In the rows, zero is written as 128.
The rows of X fall into 4 groups, which share some directions, and each row is roughly a mix of its group's hidden directions, except one row that fits no group.
X:
[[181 151 119 122 128 177 124 128 159 121 126 114 145]
 [101 131 191 140 117 131 152  97 110 117 135 145 140]
 [163 136 118 118 117 121 125 134 114 112  67 167 135]
 [145 142 130 132  98 116 111 113  84  79 156 140 139]
 [100 126 126 140 123  84  94 130  81 110 132 157 122]
 [146 130 143 122 166 127 145 121 122 151  84 133  78]
 [169 119 125 113 124  83 156 122 109 106  90 141 120]
 [116 138 108 139 153 145  74 127 113 116 173 105 136]
 [163 129 143 114 144 176 154 108 155 152 140 103 117]
 [133 111  94  96 107 151 157 141 139 142  89 145 157]
 [146 107 172 125  85 116 147  98 123 126 130 163 143]
 [132 123 130 120 153 146 161 118 150 143 170  76 120]
 [126 169 143 131 108 121 145 125  74  98 134 155 113]
 [125 103 132 124 122  77 159 127 115 108  81 135 108]
 [ 96 118 131 134 109 114 109 129 118 106 132 149 193]
 [134 141 115 129 146  57 138 147 102 127 136 130 105]
 [143 116 156 128 136 159 151 101 157 138 156  87 104]
 [122 128 164 142 103 129 143 119 150 152 180 116  94]
 [115 119 143 126 114 188 145 124 169 144  99 123 140]
 [123 130 134 119 123 176 160 117 146 100 115 101 171]
 [121 121 137 145 135 157  68 107 130 129 171 119 135]
 [142 139 166 120 139 130 142 101  90 159 147 164 105]
 [147 152 159 151 137 106 100 121 106 110  97 159  99]
 [159 117 110 126 168 128 115 129 149 118  78 101 107]
 [121 108 157 133 108 175 123 115 170 160 109 141 124]
 [109  98 113 122  80 123 158 135 145 137 153 108  91]
 [167 117 125 126 167 106 132 116 138  95  92  94 127]
 [111 137 108 124 128 128  87 129  75 118 122 169 147]
 [127 150 162 156 110 146 142 137 176 135 134 106  92]
 [142 117  99 117 125 164 108 136 139 147  76 144  98]
 [ 83 126 140 152 116  97 128 132 119 108 157 103  88]
 [135 131 143 137  94 157 149 138 186 151 143 112 116]
 [134  67 151 130 126 122 112  93 159 127 138 107 141]
 [140 124 129 139 124  80 110 117  91  78 121 129 108]
 [138 134 144 137 150  61 139 123 111 107 157 113 132]
 [129 116 161 137 139 143 125  93 127 130 178  97  96]
 [139 156 170 164 147 125 114 123 153 120 147 101  95]
 [144 133 147 119 139 189 133 112 149 171 147 126 125]
 [144 129 117 141 128  89 123 126 122  70 144  87 121]
 [114 130 177 132 123 113 152 102  89 114 107 159 113]
 [ 88 101 109 110 123  93 159 127  84 118 120 130 118]
 [136 146 173 139 123 157 156 106 138 133 166 108 101]
 [ 99 127 178 148 120 116 143 127 160 164 158 131 130]
 [102 107  89 128 101 126 138 155 165 107 111  97 143]
 [140  85 124 110 130 101 162 112 142 141 167  94 132]
 [118  91 125 125  87 130 151 122 157 137 160  98  97]
 [135 135  95 107 127 139 166 151 131 127  68 130 117]
 [111 110 124 129 142  87 161 127 132 108 151  77 113]
 [102 108 104 118  82 134 110 133 116 144 172 151 145]
 [146  90  86 117 144 102  89 134 134 125  96 129 143]
 [135 101 146 133 108 106 164 121 158 105  88 107 104]
 [129 131  97 136 121  81 132 151 131  77 119 100 141]
 [160 160  85 122 143 134 119 149 131 102 144 102 162]
 [ 98 135 148 154  90 133 135 139 160 133 161 109  92]
 [117 133 125 147 121  89  84 126  89  88 145 138 124]
 [143 130 142 118 109  90 175 116 103  94 132 134 158]
 [127 126 108 121 140 187 129 134 159 129  84 107 129]
 [173 129 119 125 143 110 148 117 129  84 132  81 116]
 [151 121  90 124 152 131  88 139 127 137  91 129  88]
 [144 139 106 119 114 168 128 149 157 131  79 142 157]
 [ 95 139 159 156 113 111 121 124 117 126 170 121  83]
 [157 132 124 132 128 147 144 126 169 104 147  71 131]
 [149 134 132 133 134 116  87 111  97  87 132 145 171]
 [156 118 154 138 161  72 139 114 136 106 126 102 129]
 [ 82 131 135 151 101 112 103 132 110 119 174 129 103]
 [141 132 102 121 128  83 128 144  96  99  86 152 136]
 [157 104 123 134 152 145  70 111 145 133 106 121 102]
 [139 119  84 118 120 147 115 149 162 117  99 119 173]
 [ 77 116 163 135  90 118 154 117 115 118 135 147 149]
 [131  98  76 107 131 122 122 140 135 111 106 116 175]
 [147 121 114 119 122  89 152 138 119 102  69 140 126]
 [152 145 139 145 136 142  67 119 129 132 168 139 147]
 [144 144 117 129 123 111  90 129  84 108 106 174 134]
 [104 142 133 143 148 139 104 122 125 114 186  96 155]
 [148  90 101 120 122 132 123 129 171 145 146  89 101]
 [114 120 137 131 126 190 122 127 172 153 104 120 128]
 [155 126 142 122 129  82 161 111 106  85 130 120 152]
 [ 97 123 146 137 132  92 125 113  83 122 165 129  96]
 [152 154 152 136 165 128  99 109  99 105 113 149 159]
 [155 113 148 137 149 134 103  92 131  88 144  97 155]
 [127 150 137 137 123 120 103 120  91  90 135 154 177]
 [ 82 122 105 120 120 111 150 161 126 151  88 152 130]
 [121 133  97 121 123 187  85 122 111 114 144 124 143]
 [148 144 173 139 131 158 139  99 140 125 171 103 114]
 [112  99 126 121 151 130 146 138 167 174  92 118 108]
 [118  93 123 124  99 114 145 124 152 143 184 100 126]
 [136 118 170 140 139 157 130 100 165 139 162  97 136]
 [133 178 135 134 159 132 115 136  93 115 106 158 156]
 [106 144  96 130 111 150  95 152 114 111  91 158 151]
 [150 134 116 123 182 143 119 140 157 164  97 116 115]
 [136 106  80 106 117 140 130 146 150 121  98 122 173]
 [154 115 163 114 135 123 168 102 132 164 161 124 107]
 [136  89  98  89 137 109 144 113  94 138 134 139 160]
 [104 118 125 130 106  99 124 145 115 130  77 177 133]
 [ 99 131 140 148  92 158  90 141 154 144 124 159 146]
 [102 124 111 108 131 134 161 155 142 173  96 151 150]
 [118 137 119 139 112  98  87 138  92 104 107 171 135]
 [159 158 156 141 150 149 101 105 122 105 157 122 160]
 [183 153 121 127 153 123  98 115  94  99 125 132 118]
 [171 114 122 117 133  82 139 125 117 119  84 142 103]
 [ 74 144 155 134 106 125 163 136 108 131 119 159 142]]
Each list below has one row that fits no group; the rest each fit one group, if only roughly. Name that row.
  * z_45: [132 142 160 142 158 161 113 117 162 143 153 113 166]
  * z_662: [101 131 133 140 115 123  91 125 105 142 190 145 131]
  * z_259: [155 153 130 144 175 131  85 129 131 103  99 122 144]
  * z_446: [107 170 137 148 133  91 120 144  99 104 161 135 150]
  * z_568: [137 144 120 118 156 115 102 117  65 132 141 160 124]
  * z_416: [ 95 135 166 138 132 142 172 131 166 143 136 109 151]
  * z_286: [162 131  85 118 152 103 104 132  94  99 114 120 110]
  * z_290: [117 139 123 134 122  89 103 132  86 128 182 146 124]
  * z_615: [139 144 153 140 124 181  86 109 131 144 158 142 124]
  * z_514: [102 112 131 144 128  75 125 123 109  93 152 100 108]
  * z_126: [115 113 181 139 102 152 141 107 164 149 138 138 146]
  * z_455: [131 138 123 144 175 103  85 123 113 112 162 101 127]
  * z_95: [136 149 157 139 177 106 114 110  86 116 115 139 106]
  * z_988: [ 93 121 156 132  96 139 172 125 142 147 149 118  93]
  z_446
  * z_470: [140 125 116 137 143  90  73 124  95 120 160 137 118]
  * z_691: [ 89 137 139 147 129 137  91 134 129 160 181 135 124]
  * z_536: [125 131  98 124 150 165 116 148 151 146  79 118  99]
  * z_354: [135 139 107 110  97 103 141 136  77 120 123 172 123]
  * z_873: [143 144 134 130 179 112 113 120  94 106  83 140 128]
  * z_763: [120  99 158 140 124 103 153 107 141 110 141  88  89]
  * z_376: [ 98 112 130 113  88 124 152 122  96 154 159 158 110]
  * z_830: [ 96 134 142 139 119 109 104 118  79 127 166 153 107]
  * z_443: [ 95 114 103 115 153  75 159 146 108 138 131 116 129]
  * z_319: [173 128 132 134 142 128  76 101 112 114 165 125 127]
  z_319
  * z_744: [132 130  78 118 160 125 111 164 151 158 102 124 134]
  * z_520: [122 103  94 130 132  96 124 150 154 143 130  95  82]
  * z_97: [119 110  77 118  85 128 122 152 149 125 158 111 141]
  * z_315: [112  98 148 113 125 126 180 121 144 164  99 133 107]
  * z_481: [161 117 115 127 143  90  83 117  93 123 140 143 102]
  * z_653: [167 115 140 112 183 103 151 107 125 129 112 109 137]
  * z_515: [ 90 124 132 118 144 126 119 124  88 173 152 164 133]
  * z_108: [116 141 140 157 155  96  90 123 111  86 142 105 118]
  * z_862: [149 124 150 126 147 113 178 121 155 109  91 100 136]
  * z_980: [105 124 163 137 108 147 105 114 113 155 113 180 113]
  * z_978: [103 122 158 144 120 162 108 127 164 176 139 141 114]
  * z_93: [ 96 134  92 120  79 109 144 155 101 116 143 142 124]
  * z_675: [ 91 121 130 128 122 100 130 138 107 122  87 168 165]
  * z_428: [158  89 159 131 121 130 126  88 147 123 148 101  97]
  * z_372: [113 119 160 141 106 114 102 121 125 169 161 166 108]
  z_520
  * z_153: [118 144 139 144 120 164  71 120 118 142 160 154 134]
  * z_101: [118 124 120 140 125 137  63 125 112 149 165 146 108]
  * z_272: [ 94 150 154 136 128 162 165 141 160 161 141 118 128]
  * z_370: [132 165  94 136 146 132  90 145  96  87 125 122 130]
  * z_49: [178 109 132 129 156 106 109 102 130  91 109 107 135]
  * z_204: [131 148  79 109 132 105 144 147  83  95 126 124 132]
  * z_534: [120 125 137 121 123 126 191 137 149 130  88 111  99]
  * z_113: [144 133 137 138 145 120 106 104 104 100 180  96 107]
  * z_359: [159 170 158 135 154 156 116 121 119 140  99 159 117]
  * z_758: [ 95 124  85 136  95 138  94 156 136 104 121 128 153]
  * z_563: [101 113 170 148 111 160 125 111 164 147 152 113 110]
  * z_643: [126 117 184 136 109 121 171 107 156 127 129 128 155]
  z_370
  * z_216: [ 80 135 118 140  78 132 106 146 111 127 147 155 120]
  * z_201: [121 128 139 113 112 141 125 112  88 165 162 175 128]
  * z_36: [139 122 156 121 101 153 157 119 157 175 159 138 120]
  * z_725: [162 125 123 118 142 114 140 107 108  71 121 105 159]
  * z_413: [ 90  93 128 139  78 115 125 138 164 121 125 129 151]
  * z_249: [ 72 101 130 125  85 116 161 138 131 140 126 139 123]
  * z_245: [185 143 111 129 152 145  93 122 138 117 151 101 123]
  * z_440: [103 120 148 126 160 116 148 131 128 155  69 151 123]
  * z_311: [ 89 143 133 146 140 101 120 132  84  97 110 133  95]
  * z_327: [116 126 164 153 155 102 110 123 148 159 170 115 110]
  * z_629: [137 139  73 118 152 103 120 160 114 125 102 119 100]
  z_413
  * z_486: [186 164 114 117 145 163 118 121 120 117 144 123 145]
  * z_818: [111 153 122 123  97 167 121 141 107 146 109 179 125]
  * z_546: [154 114 151 116 122 163 159 112 160 156  91 135 115]
  * z_703: [122 112  92 140 125 110  91 145 155  98 141  94 156]
  * z_652: [ 91 102 156 121 125 122 187 118 139 134 101 120 134]
  * z_866: [123 127 140 145 161 141 101 110 143 105 162  82 152]
  * z_499: [133 118 113 137 163 165  78 124 155 132 118  98 115]
  * z_325: [109 102 140 143 123  74 132 118 113  93 132 106  97]
  * z_394: [149 147 143 111 113 164 142 122 115 170 125 178 124]
  * z_533: [ 98 147 138 133 126 146 151 126 128 105 167 103 177]
  * z_747: [ 79 150 111 126 109 171 132 152 128 151 157 132 140]
  z_652
  * z_32: [165 133 134 142 176 119  89 116 142 108 134 101 148]
  * z_410: [130 159 141 162 162 113  97 135 135  88 110 101 116]
  * z_976: [115 124 182 141  95 125 141 114 144 155 155 156 141]
  * z_531: [113 122 182 146 122 143 143 107 164 135 156 113 154]
  * z_948: [ 88 110 178 135 127 144 160 112 153 154 130 126 141]
  * z_252: [143 131 142 132 153 100 147 109 119  84 154  89 154]
  * z_519: [158 130 111 110 127  87 163 130 100  91  99 131 134]
  * z_12: [149 136  84 115 161 119 124 137 104  88 103 101 130]
  * z_337: [119 150 121 118  99  88 163 145  90 124 145 159 132]
  * z_931: [ 68 131 149 149 131 113 129 138 128 155 162 124 102]
  z_931
  * z_848: [120 139 106 116 126 141 136 147 118 118  58 155 142]
  * z_445: [122 134 109 103  98 125 182 144 109 127  94 155 133]
  * z_65: [ 73 146 125 135 120 166 138 154 148 161 142 126 127]
  * z_106: [161 147 163 132 125 160 114 112 142 167 160 150 123]
  * z_655: [105 117 104 130 100 119 112 162 150 156  90 162 127]
  * z_154: [129 100  69 119 123 116 100 154 153 130 128 109 151]
  * z_903: [135 141 118 134 177 112 125 128 126  89 137  81 152]
  * z_223: [136 144  86 114 117 120 103 134  72 108 147 150 127]
  * z_158: [ 97 122  85 129 121 118  87 144  98  97 121 136 151]
  * z_41: [136 139 192 139 162 143 139  90 122 128 129 127 128]
  z_655
  * z_989: [ 98 136 154 137  88 145 150 129 131 153 155 136  84]
  * z_766: [178 140 164 120 164 133 156 105 139 150 131 119 118]
  * z_511: [166 121 147 139 128 119 132 103 137  79 129  88 102]
  * z_797: [160 105 137 124 160 138 131 111 160 155 118  98  88]
  * z_582: [155 128 112 127 106 105 148 143 144  86  75 121 132]
  * z_609: [156 131  76 123 148 110  94 150 121 111  94 124 117]
  * z_711: [106 129 177 149 120 146 124 108 152 135 172 120 154]
  * z_306: [135 104 186 140 120 130 141  82 133 112 148 113 120]
  * z_191: [102 124  90 125 135 118  97 140  95  96  98 140 158]
  * z_219: [ 91 143 122 143 135 127  91 145 121 163 177 136 113]
  z_609
  * z_806: [134 112  95 115 109 119 148 145 135 144 119 115  63]
  * z_441: [153 121 150 118 128 114 182 116 140 106  82 122 138]
  * z_436: [160 116 115 126 156 130  92 102 113  83 134  98 142]
  * z_69: [148 113  65 115 112 109  99 147 124 108 139 117 142]
  * z_78: [123 106 143 113 114 181 158 104 146 153 152 108 116]
  * z_503: [110 130 111 135 131 128  88 149 130 176 139 147  84]
  * z_524: [120 146  96 122 131 131 103 128  81 101 173 123 146]
  * z_880: [113  99 123 115 144  84 136 108  84 124 167 119 130]
  * z_626: [153 118 143 115 119 132 177 115 141 105  76 125 143]
  * z_192: [148 117 111 120 124 139 156 144 182 125  90  99 143]
  * z_771: [158 157 106 127 146 143 101 125 110 106 177 105 142]
  * z_233: [ 92 130 156 141 131 170 137 125 167 146 150 104 150]
  * z_627: [135 122 139 139 146 107  99 104 110  94 175 105 155]
  * z_247: [145 156  93 118 154 111 101 137  80 113 145 139 147]
  z_78
  * z_513: [104 115 172 134 103 141 170 108 144 141 151 115 103]
  * z_454: [128 110 167 129 115 145 171 114 173 137 105 119 146]
  * z_726: [111 116 102 106 111  89 147 132  74 123 135 155 133]
  * z_277: [105 122 164 136 104 154 153 129 169 168 117 143 126]
  * z_127: [142 130 114 124 152  86 156 152 141 138  82 121  99]
  * z_682: [161 134 165 142 147 129 118 107 154 147 175 107 115]
  * z_152: [143 148  86 116 158 113 115 158 111 138  85 147 121]
  * z_280: [122 115 118 137  98  96 150 150 161  96  86 115 138]
  * z_490: [ 93 119  89 118 103 136 138 154 124 113  77 138 135]
  * z_318: [125  96 108 126 124 109 151 136 170 115 139  74 135]
  * z_783: [144 133 123 123 149  71 170 138 123 101 108 109 134]
  * z_18: [ 83 158 111 127 133 131 139 164 119 141 102 156 161]
  z_726
  * z_998: [107 135 131 131 113 128  94 135  98 145 107 190 135]
  * z_179: [102 119 156 132  95 120 152 118 122 154 176 135  96]
  * z_787: [160 129 103 114 146 139  85 123 114 125 125 149 180]
  * z_366: [173 120 111 123 159  93 118 122 116  99  96 112 105]
  * z_757: [ 98 145 130 133 134 117 105 126  66 116 119 166 116]
  * z_269: [125 129  92 120 128 107 104 153 102 140  88 166 105]
  * z_383: [120 128 128 134 141 145 138 124 154 127 182  72 127]
  * z_625: [ 81 150 140 141 121 119 151 157 143 171 156 136 118]
  * z_353: [133 135  94 126 135 147 107 150 144 106  74 128 162]
  * z_262: [ 95 136 149 132  88 111 153 122  86 104 130 159 127]
  * z_304: [159 123 137 105 132 135 175 123 136 146  75 146 124]
  * z_131: [121 141  69 118 149 127 104 159 105 138 112 130 100]
  z_269
